A single turn carries every row of the set below to another of its rows. Some are shown first; where does it send the rows asked next?
Lede: [-.20 -.16 .13 .09 .15 -.09 .25 -.11 .02 -.27 -.01 .06 -.09 .02 -.05 -.54 -.11 -.07 .39 -.12 .26 -.20 -.19 .07 .29 .12 -.04 -.18]
bomi: [-.22 -.26 .14 -.17 .14 .06 .12 .02 .02 -.33 -.09 -.01 -.17 -.12 -.19 -.45 -.18 -.19 .32 .08 .07 -.08 -.27 -.10 .27 .22 -.06 -.08]
seb: [-.11 .29 -.02 .00 -.32 -.20 .01 -.17 .11 .33 -.35 -.39 -.22 .05 -.12 .33 -.06 .25 -.24 -.30 .00 .00 -.15 .21 -.03 -.24 .06 .37]
Til: [-.01 .23 -.08 .05 -.32 -.03 .03 -.25 .25 .14 -.21 -.12 -.27 -.02 -.15 .41 -.04 .21 -.23 -.20 -.04 .08 -.17 .32 .13 -.34 .09 .54]
pazud: [.18 .15 -.02 .26 .06 -.13 -.12 -.08 -.01 .26 .10 .19 .10 .20 -.17 .47 .01 .16 -.45 .02 -.13 .22 .18 -.17 -.26 -.13 .01 .18]
Zedip: [-.12 -.07 .17 -.02 .22 -.02 .14 -.06 -.03 -.24 -.06 -.01 -.18 -.05 -.08 -.51 -.18 -.12 .46 .02 .19 -.15 -.12 .11 .24 .22 -.20 -.13]
Fomad: [-.07 .27 -.06 .02 -.23 .03 -.43 -.05 .10 .31 .15 -.06 -.15 .43 -.04 .24 .02 -.23 -.02 -.11 .01 .22 .23 .26 -.37 -.02 .07 -.07]
tas: [-.20 -.28 .20 .00 .17 -.10 .25 -.10 -.09 -.36 .10 .15 -.11 -.01 -.15 -.40 -.13 .01 .35 -.12 .23 -.08 -.15 .05 .35 .06 -.09 -.09]
dit: [-.06 .10 -.02 -.05 -.21 .09 -.41 -.02 .02 .19 .33 .11 -.24 .38 -.17 .41 .01 -.16 -.06 -.08 -.05 .36 .21 .28 -.22 -.09 .01 .09]
miz: [-.24 -.21 .28 -.24 .08 .00 .27 .01 -.25 -.28 -.07 .02 -.17 .00 -.07 -.52 -.21 -.05 .25 -.07 .07 -.21 -.10 -.03 .20 .20 .05 .12]
gome: [-.04 .27 -.01 -.02 -.25 -.16 -.01 -.35 .17 .28 -.34 -.20 -.18 .05 -.11 .38 -.06 .20 -.25 -.19 -.06 .17 -.05 .23 .05 -.28 .00 .47]
vinop: [.16 .13 -.01 .24 .03 -.13 -.01 -.06 .05 .28 -.05 .09 .11 .11 -.18 .43 .04 .10 -.55 .00 -.20 .16 .14 -.20 -.25 -.13 .05 .32]
Dibam: [-.23 -.32 .14 -.09 .16 -.01 .24 -.16 .06 -.35 -.08 .11 -.04 -.03 -.15 -.47 -.12 -.19 .30 -.03 .11 -.06 -.24 -.15 .34 .10 .06 -.13]
sezir: [-.31 -.30 .19 -.20 .16 -.08 .18 -.02 -.07 -.35 -.06 .05 -.11 -.05 -.20 -.40 -.19 -.13 .28 -.01 .07 .01 -.24 -.16 .33 .18 -.02 -.12]
nim: [.24 .16 -.22 .38 -.12 .11 .01 .19 .15 .19 .06 -.06 -.02 .01 -.15 .39 .14 .07 -.48 .03 -.16 -.20 -.07 -.05 -.33 -.08 .16 .32]
zezas: [-.13 .13 -.13 .19 -.35 .00 -.25 .01 .11 .21 .30 -.05 -.11 .47 -.05 .26 .11 -.19 -.04 -.25 .08 .04 .08 .25 -.30 -.12 .27 -.13]
sadub: [-.21 -.22 .08 -.09 .14 .07 .20 -.09 .12 -.34 -.09 .05 -.14 -.06 -.11 -.52 -.11 -.26 .31 .05 .05 -.12 -.26 -.06 .26 .16 .03 -.10]
lut: [.17 .24 -.08 .23 -.05 -.11 -.20 .25 -.05 .34 .04 -.12 .04 .13 -.16 .43 .03 .13 -.39 -.01 -.07 -.01 .09 -.12 -.45 .02 -.04 .10]
Gol: [.28 .20 -.25 .44 -.12 .14 -.09 .19 .15 .19 .16 -.05 -.03 .09 -.09 .42 .07 .05 -.34 .06 -.06 -.19 -.07 .01 -.40 -.09 .08 .18]
vuv: [-.12 -.01 -.09 .09 -.34 .08 -.26 .01 .03 .08 .47 .13 -.19 .40 -.17 .42 .11 -.09 -.10 -.22 .01 .22 .11 .30 -.17 -.24 .20 .01]
ketel: [-.21 -.21 .30 -.22 .11 -.04 .34 -.16 -.16 -.26 -.09 .12 -.13 .04 -.04 -.53 -.22 -.08 .24 -.07 .08 -.13 -.04 -.06 .24 .10 .10 .15]
vuk: [.17 .18 -.07 .23 -.01 -.10 -.09 .22 .01 .31 -.07 -.16 .06 .02 -.19 .43 .08 .14 -.51 -.03 -.16 -.04 .01 -.15 -.40 .02 .04 .25]
zar: [-.17 -.18 .21 -.11 .26 -.07 .11 -.05 -.14 -.33 .04 .13 -.20 -.06 -.17 -.38 -.19 -.02 .36 .00 .19 -.01 -.11 .11 .30 .18 -.23 -.04]
rul: [-.09 .21 -.13 .08 -.41 -.03 .03 -.09 .17 .19 -.22 -.32 -.28 -.02 -.15 .40 .00 .22 -.22 -.28 .00 -.10 -.26 .32 .03 -.28 .13 .49]
Deku: [.31 .10 -.17 .43 -.04 .06 .01 -.06 .22 .15 .25 .27 .06 .17 -.14 .45 .08 .05 -.44 .05 -.09 .02 .03 -.03 -.19 -.24 .11 .27]
Kup: [.25 .11 -.17 .37 -.02 .07 .07 -.06 .26 .18 .10 .19 .05 .08 -.15 .42 .10 .05 -.52 .05 -.16 -.01 .03 -.07 -.19 -.23 .16 .40]
Meri: [-.13 -.20 .25 -.16 .09 .07 .34 -.14 -.07 -.33 -.07 .13 -.18 .01 -.03 -.59 -.20 -.13 .25 .00 .07 -.21 -.11 .01 .29 .09 .12 .15]
dedod: [-.18 -.20 .22 -.18 .05 .13 .27 .00 -.17 -.32 -.04 .01 -.23 -.06 -.05 -.55 -.21 -.10 .28 -.01 .05 -.24 -.13 .07 .20 .17 .08 .13]

gome turns into seb
Zedip turns into Lede
Now find these:
vinop turns into vuk
dedod turns into Meri
Deku turns into pazud
Fomad turns into zezas
bomi turns into sadub

